Named moves come first, each a turn or a mirror and shown by rows before and after it. Which of them, in which order, take the first row of each pair that follows to the second? Write the first one first, as in the answered first pair.
z25 (before -> after):
[-10  23  11   2 -14  10  -8 -31   3  -1  10  -6  10 -14   4  -5 -10 -19
   1 -10  -4 -12] -> [  7   2  10  14 -15  20  -4 -26   2 -10  -2  12  20 -14   7   0 -13 -14
  15   1   0  -2]
[  2  -2   3  19  -2   4  -8   6   4   5  -4   2  -4   4 -14   6   4   6
   3   3   6   4] -> [ -5   7   3  13  -1  -1  -9   4   4   8   3  -7  -9   5 -15   4   5   4
  -4  -2   4  -1]
[ 19 -31  -8  -6 -13   6   4  15  15 -17  -5   6   8 -26  14  20  20   2
  24  -6 -17   1] -> [ -7   1  -7 -25 -12 -10  -3   7  16  -4  15 -24  -7 -27   9  12  26  -5
   1 -24 -24 -16]
z371 (before -> after):
[  4  12   9   6  21 -12  -5  17  18   4  -8  22   3  13  -7   1  12  -4
  -2  19  -3  -4] -> [ 11  15  13  15  18  -4  -8   5  15   0 -10  25   8   8  -7  -1   5  -9
   4  20  -4   2]
[ -6  12  -2  -4   8  -8   0  17  -1  -1  11  -9  -4   4  12  11  -4   2
 -11   4   1  -9] -> [ 2  5 -3  4 12 -6  2 23 -2 -3  4 -3 -3 10  9 12 -4  9 -5 10  3 -4]
[  4  21   1  -1   5   2 -15 -47  -8  -3  13 -21 -22 -17 -17  23   4   6
   6  -3 -32   9] -> [ -8  17  -5 -19   8 -11 -11 -29  -3   4  18 -27 -30 -13 -18  25  14  11
  -6  -5 -31  -2]
[ -1  -8 -11  -6  18 -12   6  20  -1  -2  -6  -8 -26   9  -7   4   6  19
  -5   7  -3  10] -> [ 14  -8  -6  14  17   2   3   6  -6 -10 -14   0 -17   7  -8   2  -3  17
   8  13  -2  23]
z197 (before -> after):
[-13 -22  -4 -31  -6 -19  13  44  10   8   0   7  -2  12   9  -2  13   5
 -12   1   8 -19] -> [ 17 -22  10  19 -10  11   9  21  -5  -9 -25  28  23  17   6 -10 -13   0
  19  16  14   5]
[ 14  -9  15  16  -5   1  -3   1  -1   0 -11   8  22  17   5  -5  -3   0
   6   1  12   3] -> [ -7  -5  11 -14  -9 -13  -1  10   6  10   7  -4  15   7  12  -3   7  -5
 -11 -12   7 -14]
[ -1 -22  -8 -10 -13  -2   5  27  20 -16  13  -3   4  -3  13   8  20  17
 -12  -4  -2 -25] -> [ 20 -26  -2  25 -11  17   2  14  11 -27  -6  10  16   4   8   3   6  18
   9   9   3  -6]
[-11 -10  -6 -23   7 -17  10  24  10  12   2  -6  -7   3  -5  -2   5   8
 -12  -1   4 -14] -> [ 14 -10   8  20   3  11   5   3  -2  -1 -18  11  15   6  -7  -9 -18   3
  14  13   9   6]
Now pairs of rows:
(two moves a pair)
[  0 -22  -4  -8  -6  13   4   8   2  -5   2  17  20 -16   7   8 -10 -10
  10   4  -9   4] -> [-15 -14 -12 -26   3  -5   4  18   7   4  12  -1  -1 -10   0  10   6  -3
  -6  -2 -12  -4] : z197 then z25
[  0 -20  -4 -15 -11  -4   2   7  13  -3  13  18  10 -11   8  -1   4   0
   7  -6   6 -15] -> [-10  -6  -5 -21  -8 -12  -1   6  13   4  20   5   2  -8   4  -5   6  -1
  -1 -12   4 -20] : z371 then z25
[-10 -23  -8 -38 -25   6  17  -3  22   3  20  19  17 -36  44  17   7  -6
  -7 -15  -9  -8] -> [  7 -51 -14 -22 -10   7  24  23  21  -2  -3  33  12 -14  34  20  15  16
   5   5   1   6] : z371 then z371
[ 26  20   8  35  -8   4 -12 -13  -6  -2 -16 -10   4  -1  17 -14  -4  -1
  -3  14  11   7] -> [ 26  12  -2  30   6  -7  -9   0  -2   2 -19 -15 -13  11   9  -9  10  14
  -7  20  11  12] : z197 then z197
[ -1   0  -1  -5  -5   5   1 -16   2  -2   4   0   2 -14  10   4  -6  -5
   5  -8  -4  -3] -> [ -5 -11  -7 -14   2  -5   7   6   5   2   1   0  -7  -4   6   6   5   5
   0  -4   0  -7] : z371 then z371
[-10  21  29  -9  13   7  10  12  -6   1 -11  -2  -1  -2 -19  -3   2  -3
  -8   4  28 -23] -> [-10  11  28 -17   7   9  13  16  -3   0 -10   6   6  -9 -11   0   1  -6
  -7   3  29 -27] : z25 then z197
[-12  21  21  15 -21  15  -6 -26  -7  -6   1   7  28  -6   3  -9 -27 -26
  11 -10  -5  -2] -> [  3 -36 -11   2  10  -4  10  31   7  -7 -16  23  -5  17  -7  14  12  20
  13  16   3  15] : z197 then z25
[ 17  -5 -14 -18  15 -15  15  12  11   7  -8  -2 -22   9   4   6  22  16
  -6   6   7  19] -> [  5  35  10 -10 -10   0   3 -29   1   5   7 -12   5 -11  15 -10  -8 -20
  -8 -14   2   4] : z197 then z25
[-15  11   1 -18 -11  -1  -8  -5   8   9  22  -4   6 -18  11  -3  -4 -11
 -10 -11   5 -17] -> [  1 -27  -8 -12  -2   0   3  26  10   4   1  17   7  -4  10   5   4   8
   3   9  16  -8] : z371 then z25
[  3   8  -3  -5  -4  -3  -9   0   2   1   4  -2  -2  -2  -5  10  -5   9
 -22   2   3 -18] -> [  9  -3  -3  -4  -9   3  -6   3   2  -3   0   8   6  -6   1  13  -8   7
 -17   4   4 -18] : z25 then z197
[-13  18  -4  25   3   7  -1 -46   9  -7  24   1   6  -4  -1  10  28  -3
 -11 -24 -13  23] -> [ -7  16  -5  33   8   8  -1 -45   7 -10  18   3   4   1  -5  10  28   2
  -7 -19 -11  30] : z197 then z197
[-17   1   6 -20   1   1  10  -4  -2   5   3   3   1 -19   4   6  13 -13
  -4   6  -1  -2] -> [ -6 -13   3 -11   9   2  14   9  -3   2  -9  11  -1  -7  -1   8  15  -1
   3  18   5   7] : z371 then z371
[ -5  27   1  12   9  -6   2 -24  -6   9   6 -20 -19  10  -9 -11   0  -6
   0  -2   2   0] -> [ -6  14  -5   7  17 -14   6  -4  -2  11   0 -19 -26  20 -11 -10   9   5
  -3   3   6  -1] : z371 then z371
